0: (-0.21, -0.14, -0.88, 1.10, 0.47, -0.98, 1.00, 0.23, 1.26, 1.32, -0.67, 0.01, -0.79, 1.28,
 1.29, -0.81, -0.29, 1.20, -0.75, -0.33, 0.52, -0.24, -0.22, -0.03, -0.82, -0.29, 0.66, -0.46,
 0.08, -1.31, -0.62, -1.68, 1.03, -1.14, 1.01, -1.01, -1.19, -0.12, -2.21, 0.42, -0.01, -0.80,
 -0.40, -0.36, -0.72, -0.22, -0.55, 0.17, -0.52, 0.63, -1.18, 0.14, 0.18, 1.34, -1.35, 0.70,
 1.50, -0.80, -1.75, -0.18, 0.98, -0.50, -1.35)
1: (-0.46, 0.15, -0.96, 0.67, 0.51, -1.03, 0.38, -1.67, 0.85, 0.75, -1.45, -0.08, -0.82, 0.66,
 0.35, -0.23, -0.55, 0.59, -0.79, -0.68, 0.36, -0.70, 0.43, -0.55, -0.27, -0.10, 0.42, 0.01,
 0.13, -0.48, -0.91, -1.53, 0.03, -0.97, -0.18, -0.25, -0.93, -1.51, -0.72, 0.52, -0.03, -0.79,
 -0.93, 0.20, -0.25, -0.44, -0.63, 0.23, -0.66, 0.57, -0.93, 0.51, -1.02, 1.19, -0.60, 0.22,
 0.41, 0.02, -1.31, -0.97, -0.25, -0.61, -1.36)
2: (0.03, 0.36, -0.82, -1.13, -0.91, -0.15, -0.54, 0.25, -0.75, -1.07, 2.20, 0.39, -0.52, -0.22,
 -0.72, 0.96, 1.79, 0.37, -1.19, 0.82, -0.77, -1.16, -1.00, -1.13, -0.89, -0.65, -0.28, -0.96,
 -0.21, 0.89, -1.10, -0.69, 0.79, 0.18, -0.17, -0.36, 1.40, 2.30, -1.74, -0.78, -1.02, -0.81,
 -0.93, -0.36, 0.50, -0.31, 0.43, -0.77, -0.23, -1.14, 0.15, -0.85, 1.30, -1.08, -1.47, 1.06,
 -0.36, -1.40, 2.67, 1.71, 1.78, 0.31, 2.63)
3: (-0.12, 0.16, -0.88, -1.15, -0.87, -0.20, -0.76, -1.04, -0.41, -0.93, 1.04, 0.49, -0.36, -0.19,
 -0.59, 1.04, 1.36, 0.18, -1.09, 0.25, -0.82, -1.36, -1.16, -1.22, -1.18, -0.88, -0.34, -1.05,
 -0.03, 1.49, -1.09, -1.03, 0.32, 0.19, -0.47, -0.30, 1.32, 0.99, -1.69, -0.80, -1.00, -1.00,
 -0.99, 0.13, 0.68, -0.63, 0.89, -1.06, -0.36, -1.07, 0.47, -1.02, 0.21, -1.12, -0.76, 0.49,
 -0.71, -1.10, 2.12, 0.57, 0.65, 0.12, 1.76)
4: (1.51, -0.69, 0.93, -0.20, -0.97, -0.98, 0.37, 2.26, 0.60, -0.83, 1.51, 0.28, 1.31, -0.20,
 -0.44, -0.10, -0.01, 0.19, 0.25, 0.62, -0.88, 1.09, -1.17, 0.20, -1.23, -0.94, 0.34, -0.47,
 0.82, -1.25, 0.73, 0.96, -0.56, 1.33, 0.82, 0.26, 0.61, 1.69, -1.61, -0.84, -0.40, -0.75,
 1.54, 0.26, -1.01, 0.23, 0.63, -1.00, 0.58, -0.37, 0.96, -1.04, 0.78, -1.02, -1.32, -0.77,
 -0.42, -1.22, -1.14, 0.57, 0.01, 1.21, 0.64)
5: (-0.85, 1.75, -0.99, -1.29, 0.27, 0.49, -0.75, -1.73, 0.07, 0.26, -0.91, -0.10, -0.97, 0.85,
 -0.33, 0.55, 0.85, 0.90, -0.95, -0.75, -0.52, -1.30, -0.37, -1.16, -0.32, -0.84, -0.28, -1.03,
 -0.57, 2.48, -1.07, -1.39, 1.69, -0.99, -0.62, -0.84, -0.34, -0.68, -1.79, -0.53, -0.93, -0.88,
 -1.09, -0.44, 1.97, -0.68, -0.67, -0.85, -0.70, -1.00, -0.78, -0.96, -0.85, 2.09, 1.17, 2.26,
 0.28, 0.37, 2.78, -0.58, 1.82, -0.82, 0.18)
6: (-0.82, 2.57, -0.83, -0.17, 1.37, -0.82, -0.54, -1.85, 0.81, 1.46, -1.49, -0.36, -0.71, 1.45,
 -0.11, 0.56, 0.19, 1.45, -1.13, -0.69, 0.48, -1.36, 0.86, -1.18, 0.23, -0.72, 0.33, -0.92,
 -0.60, 2.18, -1.11, -1.61, 1.98, -0.92, -0.83, -0.30, -1.04, -1.17, -1.79, -0.15, -1.06, -0.71,
 -1.18, -0.28, 1.82, -0.49, -0.75, -0.32, -0.63, -1.01, -0.80, 0.17, -1.11, 4.01, 1.06, 2.85,
 1.20, 0.42, 2.41, -0.49, 2.63, -0.79, -0.75)
7: (-0.78, 0.16, -0.81, 0.01, 0.89, 1.85, -0.45, -1.78, -0.65, 0.88, -1.34, -0.41, -0.94, -0.10,
 0.57, -0.52, -0.94, -0.73, 0.11, -0.78, 0.92, -1.22, 1.06, -0.06, 2.00, 1.12, -0.31, 0.28,
 -0.58, -0.57, -0.53, -1.01, -0.15, -0.89, -0.73, -0.16, -0.90, -1.75, 2.76, 0.85, 0.63, 0.94,
 -1.07, -0.48, 0.28, -0.13, -0.56, 0.94, -0.60, 0.12, -0.69, 0.96, -1.18, 0.07, 1.80, -0.52,
 0.22, 1.57, -1.40, -0.83, -1.21, -0.88, -1.34)
8: (1.12, -1.12, -0.03, -1.47, -0.92, -0.89, -0.10, 3.59, 0.48, -0.47, 3.23, 0.55, 0.55, 0.49,
 0.23, -0.16, 1.96, 1.12, -1.18, 1.05, -1.17, -0.57, -1.28, -0.74, -1.30, -0.58, 0.05, -0.96,
 0.27, -1.13, -0.51, 0.47, 1.03, 0.68, 1.57, -1.01, 0.98, 4.14, -2.40, -0.15, -0.25, -0.90,
 0.82, -0.66, -0.62, -0.06, 0.32, -0.70, 0.11, -0.20, -0.05, -1.09, 2.88, -0.95, -1.45, 0.73,
 0.22, -0.64, 0.86, 2.06, 2.44, 0.95, 2.51)
9: (0.49, -0.76, 1.35, -1.16, -0.88, 2.33, -0.78, 1.06, -0.69, -0.94, 1.72, 0.40, 1.96, -0.63,
 -0.73, 0.30, 1.38, -0.65, 0.04, 1.45, -0.88, -0.68, -1.10, -0.79, -1.18, -0.60, -0.57, -1.11,
 -0.62, -0.42, 0.61, 4.09, -0.42, 2.38, 0.32, 0.30, 2.21, 1.17, -1.71, -0.91, -0.97, 0.96,
 0.79, -0.77, -0.41, 0.86, 1.92, -0.94, 1.27, -1.05, 2.82, -0.97, 2.27, -1.01, -1.42, -0.92,
 -0.79, -1.24, 0.82, 2.01, -1.17, 0.57, 2.31)
10: (0.92, -0.68, 0.31, -1.13, -0.73, -0.72, -0.81, 8.55, -0.67, -0.97, 6.96, -0.15, 0.47, -0.64,
 0.62, -0.83, 3.45, 0.82, -1.18, 3.12, -0.98, -1.26, -1.08, -1.18, -1.12, -0.85, -0.62, -1.10,
 -0.59, -1.38, 0.39, 4.91, 1.93, 1.79, 2.40, -0.83, 2.33, 8.46, -1.62, -0.76, -0.94, -0.92,
 2.11, -0.72, -0.89, 1.07, -0.60, -0.84, 1.53, -1.06, 0.34, -0.98, 6.41, -0.98, -1.42, 1.75,
 1.48, -1.30, 3.41, 4.38, 4.95, 1.59, 5.13)
11: (0.37, -0.71, 1.59, -1.08, -0.90, 0.85, -0.08, 1.51, -0.70, -0.96, -0.22, -0.17, 1.58, -0.66,
 0.56, -0.78, -0.43, -0.59, 1.69, 1.01, -0.34, 1.42, -1.11, 1.42, -0.70, 0.37, -0.41, -0.40,
 -0.32, -1.24, 1.92, 3.54, -0.55, 1.25, 0.78, 0.33, 0.05, -0.79, -1.00, -0.52, 0.51, 1.23,
 1.37, -0.70, -0.94, 1.32, 0.35, -0.31, 1.38, -1.05, 1.34, -0.91, 1.25, -1.05, -1.39, -0.82,
 0.01, -1.32, -1.33, 0.69, -1.18, 0.43, -0.87)
12: (-0.91, -0.48, -0.12, 1.98, 1.87, 1.54, 0.49, -1.63, -0.65, 1.97, -1.43, -0.62, -0.95, 0.00,
 1.51, -0.68, -0.97, -0.61, 1.75, -0.73, 2.47, 0.72, 1.68, 1.87, 3.00, 2.15, -0.26, 1.18,
 -0.52, -1.37, 0.77, -0.07, -0.63, -0.74, -0.55, -0.15, -0.87, -1.61, 4.86, 1.55, 1.96, 1.66,
 -1.18, -0.65, -0.86, 0.49, -0.67, 2.16, -0.37, 1.36, -0.83, 2.11, -1.28, 0.11, 1.12, -0.81,
 0.96, 1.47, -1.24, -0.81, -1.27, -0.85, -1.45)
13: (-0.85, -0.65, -0.14, 2.72, 2.10, 0.19, 1.09, -1.77, -0.18, 2.49, -1.48, -0.43, -0.90, 0.24,
 1.78, -0.84, -0.78, -0.39, 1.58, -0.77, 2.54, 1.10, 1.81, 2.18, 2.52, 1.82, 0.17, 1.38,
 -0.58, -1.30, 0.73, -0.90, -0.45, -1.02, -0.13, -0.20, -1.07, -1.68, 4.10, 1.72, 2.11, 1.28,
 -0.99, -0.53, -0.93, 0.29, -0.64, 2.15, -0.43, 1.85, -0.80, 2.49, -0.97, 0.75, 0.48, -0.83,
 1.39, 1.22, -1.61, -0.75, -1.16, -0.99, -1.47)
14: (-0.05, -0.84, 1.25, 1.55, 0.57, -0.33, 1.01, -0.48, -0.47, 0.73, -1.43, -0.41, 0.69, -0.25,
 1.09, -0.75, -0.82, -0.57, 2.18, -0.34, 1.00, 2.18, 0.29, 2.29, 0.87, 1.26, -0.02, 1.13,
 -0.05, -1.34, 1.76, 1.33, -0.54, -0.03, 0.43, 0.57, -0.94, -1.69, 1.74, 0.79, 1.80, 1.47,
 0.73, -0.17, -0.94, 0.82, -0.39, 1.17, 0.64, 1.21, -0.12, 1.03, -0.98, -1.16, -1.30, -0.84,
 0.51, -0.34, -1.50, -0.76, -1.21, -0.44, -1.55)
15: (1.13, -0.54, 1.70, 2.18, -0.21, -1.11, 1.50, 0.91, 0.25, -0.19, -1.21, -0.20, 1.31, -0.65,
 -0.04, -0.41, -0.98, -0.62, 2.21, -0.03, 0.50, 2.79, 0.03, 2.07, -0.58, 0.28, 0.54, 1.27,
 0.86, -1.13, 1.89, 1.08, -0.76, 0.79, 0.31, 1.11, -0.72, -1.58, 0.33, -0.05, 1.17, 0.63,
 1.74, 0.67, -1.11, 0.80, -0.34, 0.64, 0.91, 0.97, 0.55, 0.68, -0.93, -1.04, -1.36, -0.82,
 -0.06, -1.45, -1.31, -0.83, -1.25, 0.81, -1.28)
16: (1.69, -1.23, 1.00, 0.86, -1.00, -0.96, 1.27, 2.54, 1.06, -0.33, 0.66, 0.32, 1.50, 0.55,
 0.70, -0.81, -0.37, 0.58, 0.58, 0.23, -0.71, 2.38, -1.24, 1.44, -1.31, -0.63, 0.54, 0.22,
 0.96, -1.39, 1.10, 0.32, 0.04, 0.57, 1.52, 0.30, -0.52, 0.90, -2.30, 0.11, 0.65, -0.46,
 1.78, 0.33, -0.73, 0.37, 0.30, -0.21, 0.50, 1.15, 0.06, -0.58, 0.80, -0.92, -1.38, -0.68,
 0.07, -0.73, -1.95, 0.38, -0.25, 1.00, -0.69)
17: (1.63, -0.68, 4.37, 4.52, -0.07, -1.06, 2.89, 5.48, -0.69, 0.26, -1.38, -0.44, 3.45, -0.58,
 2.87, -0.73, -0.94, -0.61, 6.31, 0.92, 2.06, 7.57, -1.21, 6.72, 0.26, 1.62, 0.05, 1.83,
 0.43, -1.27, 6.18, 6.74, -0.69, 1.78, 2.47, 0.86, -0.84, -1.64, 1.54, 0.61, 3.76, 2.71,
 4.72, -0.57, -0.90, 3.26, -0.68, 1.89, 2.69, 1.75, 0.72, 1.04, 1.18, -1.02, -1.52, -0.81,
 1.88, -1.24, -1.40, -0.46, -1.18, 0.79, -1.41)
18: (0.39, -0.33, 0.57, 1.57, 0.26, -1.05, 0.76, -0.67, 0.49, 0.22, -1.27, -0.03, 0.43, -0.01,
 -0.09, -0.45, -1.12, -0.20, 0.85, -0.40, 0.49, 1.25, 0.56, 0.99, -0.17, 0.27, 0.52, 1.09,
 0.59, -1.36, 0.77, -0.33, -0.91, 0.09, -0.03, 0.70, -0.75, -1.64, 0.29, 0.35, 0.76, 0.21,
 0.47, 0.51, -1.05, 0.25, -0.06, 0.55, 0.27, 1.01, 0.08, 0.64, -1.19, -0.37, -1.48, -0.98,
 0.01, -0.81, -1.10, -0.96, -1.23, 0.10, -1.31)
19: (-0.69, -0.61, 1.00, -1.08, -0.41, 2.32, -0.62, -1.70, -0.74, -0.61, -1.48, -0.09, 0.85, -0.63,
 0.29, -0.70, -0.95, -0.67, 1.49, 0.02, -0.03, 0.50, -0.55, 1.06, 1.02, 1.23, -0.56, 0.44,
 -0.60, -1.30, 0.92, 2.01, -0.57, 0.38, -0.31, 0.72, -0.54, -1.54, 1.65, 0.20, 1.05, 2.04,
 -0.06, -0.51, -0.69, 0.76, 0.62, 0.38, 0.74, -0.23, 1.07, -0.30, -0.63, -1.02, 0.27, -0.91,
 -0.44, 0.35, -1.48, -0.55, -1.29, -0.67, -1.38)
20: (-0.19, -0.63, -0.69, 0.78, 0.50, -1.02, 0.52, -1.74, 0.97, 0.94, -1.58, 0.26, -0.30, 0.78,
 -0.04, -0.20, -0.64, 0.13, -0.25, -0.90, 0.22, 0.26, 1.32, 0.26, 0.04, 0.33, 0.41, 1.07,
 0.44, -0.33, -0.71, -1.59, -0.16, -1.05, -0.30, 0.36, -1.22, -1.69, 0.16, 1.16, 0.88, 0.15,
 -1.03, 0.84, -0.21, -0.78, 0.13, 0.68, -0.79, 1.95, -0.70, 0.82, -0.82, 0.96, -0.09, -0.78,
 -0.42, 0.96, -1.81, -0.72, -1.08, -0.60, -1.53)
21: (-0.83, -0.12, -0.71, 1.17, 1.10, -0.25, 0.41, -1.82, 0.23, 1.52, -1.41, -0.27, -0.93, 0.41,
 0.46, -0.51, -0.87, -0.25, 0.01, -0.77, 1.15, -0.34, 1.49, 0.30, 1.35, 0.88, 0.20, 0.89,
 -0.20, -0.95, -0.52, -1.38, -0.41, -0.95, -0.68, 0.05, -1.04, -1.58, 2.14, 0.98, 0.87, 0.45,
 -1.14, 0.18, -0.28, -0.26, -0.72, 1.28, -0.81, 1.24, -0.92, 1.49, -0.95, 1.06, 0.84, -0.55,
 0.27, 1.30, -1.46, -0.80, -1.13, -0.91, -1.43)
22: (-0.95, 0.20, -0.92, -0.37, 0.62, 0.15, -0.52, -1.71, -0.17, 0.51, -1.38, -0.05, -0.89, 0.05,
 -0.61, 0.30, -0.89, -0.54, -0.72, -0.78, 0.14, -1.27, 1.58, -0.99, 1.03, 0.53, -0.04, 0.87,
 -0.13, 1.02, -1.02, -1.32, -0.63, -1.02, -0.72, 0.59, -0.87, -1.48, 1.95, 0.75, 0.22, 0.62,
 -1.11, 0.86, 0.53, -0.58, 0.20, 0.69, -0.63, 1.04, -0.60, 0.85, -1.10, 0.83, 2.00, -0.68,
 -0.68, 1.96, -1.45, -0.77, -1.16, -0.84, -1.43)
23: (-0.46, 0.33, -0.98, -1.16, -0.88, 0.38, -0.68, 3.49, -0.75, -0.93, 4.71, 0.07, -0.92, -0.34,
 -0.28, 0.34, 3.30, 0.79, -1.03, 1.84, -0.98, -1.26, -1.22, -1.21, -1.13, -0.90, -0.57, -1.13,
 -0.64, 0.28, -1.06, 1.28, 2.31, 0.19, 0.84, -0.77, 1.93, 5.66, -1.79, -0.80, -0.93, -1.06,
 -0.53, -0.65, 0.37, -0.25, -0.42, -0.93, 0.11, -0.97, -0.27, -0.86, 3.95, -0.99, -1.32, 2.48,
 0.60, -1.21, 4.86, 3.03, 4.26, 0.41, 4.41)
24: (-0.56, 1.45, -0.84, -1.20, 0.22, 0.12, -0.32, -1.91, -0.30, 0.05, -0.34, -0.08, -0.65, 0.74,
 -0.05, 0.60, 0.76, 0.81, -1.49, -0.19, -0.14, -1.22, -0.59, -1.11, -0.19, -0.53, 0.14, -0.91,
 -0.56, 1.02, -1.19, -1.83, 1.50, -0.84, -0.71, -0.25, -0.64, -0.10, -1.72, -0.61, -0.96, -0.70,
 -1.23, -0.58, 1.19, -0.30, -0.48, -0.78, -0.58, -0.96, -0.76, -0.75, -0.07, 1.28, -0.13, 1.96,
 0.90, -0.65, 1.91, 0.36, 1.73, -0.76, 0.14)
25: (0.31, -0.67, 0.86, 0.88, 0.15, -1.09, 0.55, -1.64, 0.05, 0.06, -1.37, -0.03, 0.73, -0.18,
 -0.08, -0.57, -0.87, -0.64, 1.22, -0.48, 0.35, 1.60, 0.59, 1.22, 0.26, 0.70, 0.17, 1.36,
 0.43, -1.18, 0.85, -0.09, -0.64, 0.17, -0.23, 1.12, -0.75, -1.59, 1.09, 0.52, 1.24, 0.99,
 0.27, 0.61, -0.87, 0.24, 0.27, 0.70, 0.25, 1.35, 0.49, 0.69, -1.07, -0.86, -0.75, -0.83,
 -0.56, 0.13, -1.41, -0.89, -1.26, -0.05, -1.33)

(0.89, -0.29, -0.37, 0.73, -0.88, -1.08, 0.49, 5.19, 2.22, -0.57, 3.75, -0.03, -0.56, 0.75,
 0.68, -1.03, 0.98, 1.87, -0.73, 0.76, -0.91, -0.28, -1.34, -0.92, -1.57, -1.20, 0.66, -1.21,
 0.56, -1.18, 0.07, 0.12, 0.70, 0.29, 1.97, -1.58, 0.36, 5.36, -1.52, -0.69, -0.90, -1.38,
 1.54, -0.77, -0.84, -0.41, -0.82, -0.92, -0.13, -1.22, -0.88, -1.18, 2.14, -0.05, -1.13, 1.13,
 1.29, -1.08, 0.56, 0.58, 3.70, 1.21, 1.92) 8 4 23
(-0.66, 1.18, -0.79, -0.25, 0.20, -0.86, -0.51, -1.76, 0.21, -0.33, -0.91, -0.07, -1.22, -0.09,
 -1.24, 0.75, -0.54, 0.03, -1.02, -0.58, 0.01, -1.59, 0.54, -1.57, -0.18, -0.61, 0.28, -0.34,
 0.03, 1.12, -0.86, -1.01, -0.79, -0.60, -1.37, 0.11, 0.21, -1.32, -0.17, -0.69, -1.43, -1.02,
 -0.97, 0.60, 0.26, -0.51, -0.17, -0.40, -0.51, -0.83, -0.40, 0.06, -1.58, 0.82, 0.36, 0.14,
 -0.53, -0.28, 0.73, -1.07, -0.22, -0.30, -0.27) 1 24 22
(0.79, 0.08, -0.53, 0.33, -0.82, -1.06, 0.48, 2.55, 1.44, -0.80, 2.27, 0.13, -0.21, 0.64,
 0.03, -0.15, 0.53, 1.38, -1.16, 0.51, -0.78, -0.47, -1.08, -1.07, -1.20, -0.86, 0.72, -1.07,
 0.70, -1.26, -0.56, -1.16, 0.05, -0.10, 0.80, -0.78, 0.20, 3.05, -1.71, -0.79, -0.99, -0.94,
 0.67, -0.03, -0.96, -0.31, -0.61, -0.93, -0.12, -1.00, -0.60, -1.03, 0.97, 0.13, -1.35, 0.75,
 0.74, -1.22, 0.40, 0.53, 2.24, 0.90, 1.24) 8 4 2
(-1.37, 0.02, -1.11, 0.16, 1.42, 2.63, -1.00, -1.46, 0.05, 1.78, -1.19, -0.58, -1.30, -0.13,
 0.80, -1.23, -0.70, -0.53, 0.73, -0.99, 1.27, -1.54, 1.31, 0.11, 2.35, 1.25, -0.65, 0.45,
 -0.77, -0.63, -0.39, -0.54, 0.02, -0.92, -0.36, -1.03, -0.77, -1.23, 4.38, 1.19, 1.17, 0.99,
 -0.83, -0.88, 0.44, -0.68, -0.81, 1.26, -0.95, 0.23, -0.79, 1.19, -1.10, 0.54, 2.99, -0.63,
 0.04, 2.56, -1.05, -1.78, -0.93, -0.97, -1.45) 7 21 12
(-0.88, 0.68, -0.89, -0.49, 0.72, -0.85, -0.39, -1.68, 0.50, 0.56, -1.42, 0.09, -0.95, 0.50,
 -0.71, 0.72, -0.91, 0.17, -1.01, -0.71, -0.15, -1.35, 1.75, -1.23, 0.49, -0.11, 0.25, 0.59,
 0.03, 2.04, -1.08, -1.37, -0.55, -0.89, -0.73, 0.19, -0.67, -1.52, 0.75, 0.57, -0.48, -0.55,
 -1.11, 1.09, 0.99, -0.75, -0.02, 0.24, -0.67, 0.85, -0.96, 0.74, -1.07, 1.95, 1.80, 0.02,
 -0.77, 1.78, -0.18, -0.79, -1.24, -0.84, -1.29) 22 1 20
(0.56, -0.61, 0.27, -0.20, -0.62, -1.03, 0.17, -0.73, 0.39, -0.61, -0.35, 0.33, 0.47, 0.03,
 -0.66, 0.36, -0.49, 0.02, -0.28, -0.15, -0.67, 0.09, -0.27, -0.24, -1.11, -0.35, 0.30, 0.34,
 0.53, -0.41, -0.13, -0.88, -0.55, 0.29, -0.02, 0.63, 0.21, -0.70, -1.61, -0.25, -0.21, -0.21,
 0.22, 0.67, -0.74, -0.14, 0.51, -0.31, -0.03, 0.21, 0.48, -0.34, -0.64, -0.63, -1.42, -0.73,
 -0.62, -0.80, -1.09, -0.39, -0.77, 0.48, -0.40) 18 1 25
(-0.88, -0.70, 0.05, 0.65, 1.04, 1.99, 0.13, -1.67, -0.62, 1.18, -1.48, -0.39, -0.48, -0.23,
 1.17, -0.80, -0.81, -0.65, 1.27, -0.70, 1.38, 0.41, 0.94, 1.48, 2.31, 1.77, -0.35, 1.04,
 -0.71, -1.25, 0.49, 0.16, -0.40, -0.94, -0.51, 0.21, -1.03, -1.74, 3.63, 1.29, 1.81, 1.85,
 -1.09, -0.52, -0.66, 0.35, -0.56, 1.61, -0.03, 0.89, -0.78, 1.36, -1.00, -0.59, 1.27, -0.69,
 0.28, 1.71, -1.57, -0.89, -1.23, -0.90, -1.36) 12 7 13
(-0.72, 1.32, -0.80, -1.02, -0.81, -1.06, -0.94, -1.73, 0.20, -1.28, 0.74, 0.23, -1.18, -0.08,
 -1.18, 1.57, 0.81, 0.37, -1.02, -0.36, -0.72, -1.60, -0.75, -1.37, -1.01, -1.02, -0.13, -1.14,
 0.02, 2.87, -1.00, -1.02, -0.12, -0.62, -1.12, -0.29, 1.41, 0.68, -1.28, -1.41, -1.33, -1.09,
 -1.01, 0.60, 1.17, -0.62, 0.36, -1.07, -0.57, -1.60, -0.08, -0.94, -1.12, 0.46, 0.13, 0.99,
 -0.79, -0.73, 3.32, -0.31, 1.16, -0.04, 1.96) 3 5 24
(-0.82, 1.61, -0.68, -1.13, -0.61, 1.99, -0.62, -1.79, -0.79, -0.92, -1.25, 0.31, -1.02, -0.05,
 -0.62, 1.71, 1.27, 0.09, -1.00, -0.83, -0.88, -1.35, -0.46, -1.16, -0.09, -0.83, -0.57, -1.05,
 -0.58, 5.06, -1.15, -1.37, 1.52, -0.96, -0.75, -0.74, 0.80, -1.56, -1.66, -0.82, -0.91, -0.97,
 -1.03, 0.10, 3.12, -0.80, 0.25, -0.81, -0.72, -1.10, -0.97, -0.96, -1.05, 1.26, 3.17, 2.03,
 -0.78, 1.76, 4.24, -0.53, 0.58, -0.74, 1.37) 5 24 6
(-0.09, -0.78, 0.15, -1.31, -0.89, 0.82, -0.67, -1.65, -0.59, -0.70, -0.72, 0.62, 0.51, -0.27,
 -0.31, 0.33, 0.28, -0.42, -0.58, 0.01, -1.08, -0.73, -1.13, -0.58, -0.76, -0.12, -0.50, -0.43,
 -0.09, 0.37, -0.46, 0.15, -0.06, 0.32, 0.04, 0.30, 0.63, -1.21, -1.57, -0.08, -0.15, 0.66,
 -0.58, 0.07, 0.28, -0.08, 1.24, -0.69, -0.10, -0.47, 0.77, -0.94, -0.08, -0.95, -0.16, -0.55,
 -0.63, 0.01, -0.41, 0.25, -1.15, -0.13, -0.08) 3 19 1
(1.78, -0.87, 1.06, 0.21, -0.89, -0.97, 1.04, 4.52, 0.80, -0.80, 2.39, 0.11, 1.39, 0.13,
 0.35, -0.72, 0.33, 0.69, 0.24, 1.05, -0.98, 1.76, -1.13, 0.68, -1.20, -0.69, 0.49, -1.05,
 0.79, -1.31, 1.21, 1.40, -0.46, 1.29, 1.66, -0.39, 0.27, 3.23, -1.86, -0.67, -0.68, -0.93,
 2.22, -0.23, -0.83, 0.63, -0.05, -0.80, 0.88, -0.69, 0.51, -0.98, 1.97, -1.06, -1.31, -0.49,
 0.50, -1.21, -1.41, 1.14, 1.04, 1.50, 0.98) 4 16 8
(-0.90, 0.37, -0.95, -1.20, -0.91, 4.13, -0.71, -1.65, -0.67, -0.86, 0.56, 0.12, -1.02, -0.53,
 -0.53, 0.47, 1.99, -0.76, -1.16, 0.75, -0.77, -1.30, -1.22, -1.14, -0.82, -0.74, -0.62, -1.05,
 -0.55, 1.41, -1.14, 1.32, 1.76, 0.03, -0.51, -0.67, 1.39, 0.12, -1.67, -0.70, -0.94, -0.34,
 -0.99, -0.73, 1.68, -0.08, 0.36, -0.80, -0.07, -1.01, 0.43, -0.99, 1.50, -1.00, 0.64, 1.12,
 -0.52, -0.90, 3.16, 1.51, 0.47, -0.81, 1.60) 3 2 24
(-0.28, 0.06, -0.69, -1.22, -0.73, -0.61, -1.05, -1.54, 0.35, -0.76, -0.30, 0.38, -0.44, -0.09,
 -0.60, 0.57, 0.24, 0.11, -0.75, -0.48, -0.80, -1.46, -0.57, -1.34, -1.22, -0.90, -0.18, -0.48,
 0.20, 1.25, -0.93, -0.91, -0.39, 0.05, -0.52, -0.09, 0.86, -0.55, -1.59, -0.47, -0.88, -0.63,
 -0.77, 0.40, 0.47, -0.91, 0.76, -0.95, -0.61, -0.55, 0.39, -1.04, -0.87, -0.33, 0.05, -0.11,
 -0.75, -0.15, 0.73, -0.74, -0.49, -0.05, 0.45) 3 24 5
(-0.55, -0.05, -0.58, -1.05, -0.97, 0.84, -0.94, -1.65, -0.36, -0.83, -0.24, 0.51, -0.29, -0.42,
 -0.50, 0.91, 0.69, -0.39, -0.90, -0.12, -0.95, -1.35, -1.09, -1.23, -1.12, -0.73, -0.70, -0.82,
 -0.14, 1.86, -1.02, -0.67, -0.04, 0.20, -0.56, 0.17, 1.25, -0.80, -1.66, -0.76, -0.95, -0.14,
 -1.02, 0.04, 0.91, -0.74, 1.19, -0.89, -0.41, -1.12, 0.89, -1.10, -0.44, -0.99, 0.59, -0.06,
 -0.78, 0.01, 1.45, -0.16, -0.71, -0.16, 0.90) 3 24 2
(-0.32, -0.05, -0.31, -0.38, -0.21, -0.25, -0.18, -1.25, -0.08, -0.14, -0.85, 0.03, -0.24, 0.09,
 0.00, -0.07, -0.36, -0.01, -0.20, -0.10, -0.21, -0.50, -0.41, -0.37, -0.39, -0.07, 0.05, -0.14,
 -0.03, -0.47, -0.36, -0.53, -0.11, -0.19, -0.10, -0.18, -0.29, -1.05, -0.76, -0.09, -0.23, -0.12,
 -0.55, -0.01, -0.16, -0.12, -0.07, -0.23, -0.16, -0.23, -0.09, -0.34, -0.58, -0.36, -0.51, -0.29,
 0.02, -0.42, -0.82, -0.31, -0.59, -0.36, -0.87) 1 18 20
(-0.90, 0.68, -0.78, 1.08, 1.11, -0.72, -0.14, -1.71, 0.16, 0.84, -1.24, -0.40, -1.20, -0.06,
 -0.93, 0.22, -1.34, -0.57, -0.50, -0.45, 1.01, -1.25, 2.19, -0.83, 1.38, 0.51, 0.30, 1.12,
 -0.05, 0.30, -0.97, -1.05, -1.13, -0.54, -1.36, 0.66, -0.46, -1.47, 2.92, 0.36, 0.08, 0.23,
 -0.92, 0.84, 0.01, -0.51, -0.59, 0.82, -0.65, 0.89, -0.47, 1.44, -1.48, 1.45, 1.52, -0.88,
 -0.53, 1.51, -0.96, -1.09, -1.14, -0.56, -1.19) 22 21 7
(1.98, -0.72, 1.34, -0.43, -0.94, -1.03, 0.63, 3.42, 0.35, -1.02, 2.22, 0.34, 1.74, -0.27,
 -0.40, -0.03, 0.10, 0.22, 0.08, 0.94, -0.90, 1.56, -1.04, 0.22, -0.99, -0.71, 0.49, -0.59,
 1.03, -1.35, 1.04, 1.25, -0.61, 1.56, 1.13, 0.58, 0.78, 2.52, -1.76, -0.78, -0.79, -0.80,
 1.97, 0.21, -0.94, 0.64, 0.56, -0.92, 0.92, -0.55, 1.24, -0.87, 1.44, -1.05, -1.43, -0.81,
 -0.34, -1.30, -1.29, 1.15, 0.29, 1.72, 1.22) 4 16 8
(0.96, -0.55, 0.13, 0.42, -0.82, -1.08, 0.57, 1.24, 1.43, -0.68, 1.02, 0.28, 0.34, 0.32,
 -0.51, -0.06, -0.15, 0.71, -0.56, 0.07, -0.78, 0.33, -0.92, -0.39, -1.39, -0.91, 0.58, -0.33,
 0.90, -1.16, -0.09, -0.98, -0.48, 0.37, 0.52, -0.02, 0.20, 1.29, -1.74, -0.48, -0.52, -1.06,
 0.81, 0.44, -0.89, -0.34, 0.10, -0.76, -0.08, 0.16, -0.04, -0.71, 0.05, -0.08, -1.33, -0.17,
 -0.10, -1.17, -0.76, -0.20, 0.62, 0.91, 0.35) 4 16 0
(-0.93, 0.92, -0.94, -1.13, -1.00, 0.99, -0.74, -1.74, -0.79, -1.08, 0.53, 0.43, -1.03, -0.10,
 -0.66, 1.29, 1.58, 0.28, -1.06, -0.13, -0.85, -1.35, -1.10, -1.22, -1.14, -0.90, -0.51, -1.01,
 -0.66, 3.05, -1.07, -1.31, 0.98, -0.71, -0.88, -0.87, 1.40, 0.55, -1.63, -0.89, -0.96, -0.97,
 -1.14, -0.18, 1.95, -0.66, 0.59, -0.96, -0.71, -1.11, -0.30, -1.10, -0.05, -0.39, 0.72, 1.44,
 -0.72, -0.19, 3.77, 0.45, 1.17, -0.59, 2.14) 3 5 2
